In the data rows, the value 128 means zero.
Every row has one hidden group. There are 3 groups. Groups can overlap: rows of different groups may look alike.
Each row in order, then its group:
[117,164,114,80,174,117,135,132,94,127,132,165,152,138,137,65,111,164,
 164] XS
[123,169,111,134,133,105,122,89,109,115,133,93,158,118,192,107,139,92,
 161] XS
[166,117,133,141,157,137,92,109,53,101,90,164,194,116,105,148,152,137,
 133] KQ
[75,124,137,142,154,135,156,120,104,96,159,99,75,126,117,200,169,96,
 92] XS
[127,144,109,136,175,163,95,120,158,91,138,159,99,121,156,90,145,107,
 55] KQ
[135,123,130,160,177,171,97,105,103,71,124,162,93,132,124,109,119,129,
 149] KQ
[57,123,103,116,159,101,139,148,183,190,133,87,132,174,109,144,116,104,
 131] SP
[186,112,113,151,80,156,96,160,123,117,145,113,145,136,90,163,92,182,
 108] KQ
[92,165,132,112,127,143,122,92,111,92,161,118,151,94,113,148,173,85,
 176] SP
[40,114,123,122,81,134,100,136,130,103,194,147,111,145,99,188,157,124,
 173] SP
[151,148,138,124,83,165,108,113,99,129,88,181,171,121,143,126,112,45,
 111] KQ
[43,129,149,150,218,109,99,53,153,148,138,158,122,134,110,143,142,98,
 117] XS
[92,137,123,141,183,132,81,131,98,93,171,181,90,136,129,70,136,127,
 194] XS
[136,128,120,146,92,92,149,130,117,126,50,134,161,130,189,97,135,119,
 147] XS
[218,141,145,146,135,153,88,134,139,99,76,155,121,136,88,107,106,156,
 98] KQ
[138,134,173,128,75,143,112,107,106,74,134,125,96,130,114,106,149,210,
 159] SP
[194,141,112,124,185,137,112,82,72,136,154,100,118,124,97,104,147,225,
 138] SP
[142,107,106,141,51,125,156,186,59,162,141,105,121,107,133,160,133,152,
 154] SP
[43,118,108,112,190,117,149,150,126,176,172,96,74,129,148,135,99,148,
 191] XS
[22,113,111,148,176,106,164,121,142,160,176,84,114,150,151,160,110,117,
 84] XS
[177,109,141,119,149,124,116,107,168,65,80,153,106,126,141,165,102,233,
 118] KQ
[144,112,155,133,179,165,97,76,111,75,101,137,132,139,102,129,126,167,
 162] KQ
[166,124,138,153,111,130,136,94,113,149,111,135,189,87,140,124,100,192,
 44] KQ
[214,149,108,94,53,133,123,146,86,175,158,124,144,106,129,111,125,130,
 170] XS
[134,107,147,123,157,158,85,133,80,78,131,156,175,142,101,168,115,136,
 117] XS
[232,127,123,149,82,152,121,136,109,105,102,136,118,120,109,192,90,139,
 106] KQ
[109,130,103,116,53,133,143,171,107,190,136,70,156,144,142,168,120,84,
 113] SP
[160,175,107,124,102,125,135,30,114,127,101,139,155,131,140,116,144,170,
 117] XS
[193,140,154,137,103,132,89,125,118,93,69,176,183,116,106,112,100,146,
 164] KQ
[40,127,129,101,209,101,109,160,160,87,148,137,122,142,120,99,164,148,
 171] XS
[165,105,156,164,114,139,150,93,164,111,72,113,147,137,131,141,90,152,
 53] KQ
[136,118,116,131,184,130,85,170,134,127,167,128,68,99,87,141,162,175,
 150] SP
[110,121,124,107,129,112,125,169,148,169,171,121,57,135,84,158,164,107,
 152] SP
[66,135,150,103,107,128,148,180,148,133,115,56,129,155,101,183,132,84,
 133] SP
[92,138,94,106,61,126,138,165,107,185,168,108,118,106,158,135,111,158,
 185] SP
[85,96,140,121,120,105,169,167,141,185,160,79,97,154,137,121,138,69,
 118] XS
[210,138,147,145,141,157,90,132,158,135,95,126,114,101,124,120,119,137,
 24] KQ
[150,109,106,132,85,115,100,182,171,131,163,130,58,155,117,151,107,132,
 196] XS
[191,99,142,160,150,140,140,125,155,121,67,104,143,145,106,137,84,170,
 67] KQ
[255,141,118,125,44,130,130,149,128,116,96,120,128,114,103,106,134,187,
 147] XS
[161,116,165,107,76,139,86,174,75,158,145,135,82,134,112,145,142,143,
 126] SP
[109,107,128,127,81,97,163,109,161,99,152,181,179,137,138,64,142,136,
 138] XS
[180,172,106,133,150,107,117,141,183,85,124,147,140,94,157,76,125,116,
 110] KQ
[46,95,142,110,190,114,118,112,164,131,168,184,137,124,161,87,143,80,
 131] XS
[222,172,111,120,115,148,107,117,103,101,130,146,168,98,132,93,104,154,
 127] KQ
[192,118,148,157,117,156,111,107,112,142,92,151,172,102,123,76,122,135,
 70] KQ
[179,80,151,113,164,138,117,132,66,87,175,131,139,119,135,130,156,108,
 146] SP
[58,153,135,113,123,117,117,145,86,141,182,73,76,150,130,124,158,122,
 200] XS
[139,152,76,132,122,126,139,115,77,102,161,163,142,104,172,109,143,144,
 126] KQ
[189,127,135,120,224,122,179,101,106,169,77,106,101,110,119,160,115,130,
 70] SP
[13,140,116,133,139,112,141,136,188,164,103,88,115,154,170,130,130,65,
 114] XS
[75,104,123,134,141,99,186,151,167,175,155,95,99,134,110,175,116,72,
 127] SP
[44,136,131,110,62,135,115,122,133,177,202,124,122,131,118,113,159,69,
 183] XS
[88,124,109,128,170,95,154,163,215,164,119,111,129,135,134,81,127,50,
 151] XS
[136,116,143,123,149,163,146,124,126,51,174,137,130,104,96,158,114,105,
 161] SP
[148,132,104,128,199,90,165,154,104,177,110,82,150,102,129,152,115,175,
 86] XS
[73,105,124,107,92,97,194,120,147,162,173,157,107,139,154,134,135,84,
 112] SP
[161,137,92,134,90,105,150,61,157,158,149,150,168,142,162,114,95,91,
 133] XS
[127,93,148,120,85,137,161,158,151,112,146,68,103,110,116,194,154,126,
 115] SP
[176,101,147,160,122,122,144,127,150,120,34,125,147,150,162,91,106,124,
 82] KQ
[71,162,141,84,104,123,151,144,92,136,75,155,78,136,152,161,144,130,
 131] XS
[72,160,131,124,140,141,132,94,190,88,70,159,188,132,120,83,135,87,
 135] KQ
[87,121,130,109,72,106,135,152,153,178,121,133,136,141,184,66,134,101,
 133] XS
[179,153,158,155,120,147,128,77,141,100,67,150,159,128,112,105,120,112,
 57] KQ
[56,91,135,142,131,110,163,157,176,181,96,94,115,159,103,152,116,124,
 114] SP
